Small tables with named rows and columns. After each table, cells are looked up by row and column.

fip.tsv
	vufam	fulo	rati	nobe	vame	bavur	nirivu	zeder	dit
gige	51.324	74.581	27.579	51.964	23.776	65.115	56.473	39.591	49.756
nad	59.334	77.272	48.029	36.044	62.311	56.641	44.092	80.623	57.310
siz	42.935	54.342	52.466	44.172	78.933	69.070	41.731	56.087	51.602
zavas	60.520	41.869	39.493	65.091	55.304	63.576	69.138	33.684	13.988
rizev	42.628	66.274	68.249	59.614	69.353	41.657	62.833	59.859	69.870
kas	54.507	87.349	32.345	43.715	35.383	89.242	45.059	34.101	33.786
num	69.231	26.915	54.273	79.502	36.126	60.982	55.903	16.609	9.130
dov	59.101	52.780	63.497	59.144	59.515	65.455	47.518	75.651	45.790
fodor	57.552	68.500	63.698	62.301	45.859	38.693	38.148	49.483	61.373
dibi	50.614	85.930	30.826	68.487	37.441	20.263	41.215	89.448	88.592
fab	19.535	44.945	26.939	57.491	88.189	57.407	57.041	50.466	59.071

What is the fulo of siz in fip?
54.342
What is the dit of nad in fip?
57.310
What is the vame of num in fip?
36.126
What is the nirivu of num in fip?
55.903
What is the vame of rizev in fip?
69.353
What is the zeder of zavas in fip?
33.684
What is the dit of kas in fip?
33.786
What is the vame of kas in fip?
35.383
What is the nobe of fab in fip?
57.491
What is the zeder of dov in fip?
75.651
What is the dit of fodor in fip?
61.373
What is the zeder of nad in fip?
80.623
What is the vufam of zavas in fip?
60.520
What is the bavur of rizev in fip?
41.657
Which row has the largest nobe? num

kesod:
,netab,rarat,koz
vudome,-49.283,-58.443,-44.321
pog,-49.283,-0.700,-29.872
zum,88.406,-58.443,5.275

What is the rarat of zum in kesod?
-58.443
What is the rarat of vudome in kesod?
-58.443
What is the netab of zum in kesod?
88.406
What is the koz of vudome in kesod?
-44.321
What is the koz of zum in kesod?
5.275
What is the netab of pog in kesod?
-49.283
What is the rarat of pog in kesod?
-0.700
What is the netab of vudome in kesod?
-49.283

nefa =
columns: peno, kimos
vik: [-7023, 8970]
rovid: [-2912, -2346]
didi: [-4602, -8857]

vik, peno => -7023
didi, kimos => -8857
rovid, peno => -2912
rovid, kimos => -2346
vik, kimos => 8970
didi, peno => -4602

Table telal
	vukipe	fononu	vod
tovepi	-119	-207	364
zul	893	-112	206
tup	-346	686	353
duf	-494	-555	852
tunirid	630	-131	-153

tup, vukipe -> -346
duf, vukipe -> -494
tunirid, vod -> -153
tovepi, vukipe -> -119
zul, fononu -> -112
tunirid, vukipe -> 630
tovepi, vod -> 364
tup, fononu -> 686

kur =
         bafo  marogab  kog  diluv  bezud  raz  gakas  nidaz  navite
mot       187      123  118    161    183  170    158     56     198
ruv       184      182   74     95     92   92    109     75     179
bapal     192      147  153    173    132  162    203     96     187
desevam   164      254  199    187    145  185    131    129     189
fifu      160      145   77    160    132  236     88    103     130
remibe    164      174  103     93     28  236    140    103     128

mot, marogab: 123
desevam, bafo: 164
fifu, nidaz: 103
mot, bafo: 187
desevam, kog: 199
fifu, kog: 77
ruv, nidaz: 75
ruv, raz: 92
remibe, raz: 236
bapal, raz: 162
mot, raz: 170
ruv, bezud: 92
mot, nidaz: 56
bapal, marogab: 147
Row with the largest gakas: bapal

duna =
|  | siv | lofif | kevarir |
|---|---|---|---|
| kizezol | 206 | 250 | 223 |
| momi | 233 | 246 | 192 |
| valuge | 104 | 53 | 150 |
| kufabom | 233 | 150 | 191 |
| rof | 232 | 150 | 77 |
| pozuzi | 148 | 73 | 52 |
| dineb | 211 | 150 | 217 |
| nababe | 245 | 187 | 102 |
| gis | 150 | 214 | 150 |
| nef | 128 | 210 | 250 |
| vok | 51 | 75 | 153 |
| pir | 62 | 130 | 210 |

What is the kevarir of nef in duna?
250
What is the kevarir of gis in duna?
150
What is the kevarir of vok in duna?
153
What is the lofif of kufabom in duna?
150
What is the siv of rof in duna?
232
What is the siv of kufabom in duna?
233
What is the lofif of vok in duna?
75
What is the lofif of dineb in duna?
150
What is the lofif of nababe in duna?
187
What is the kevarir of dineb in duna?
217
What is the siv of nef in duna?
128
What is the siv of vok in duna?
51
What is the siv of dineb in duna?
211
What is the lofif of momi in duna?
246
What is the kevarir of pozuzi in duna?
52
What is the siv of valuge in duna?
104
What is the siv of kizezol in duna?
206
What is the kevarir of rof in duna?
77

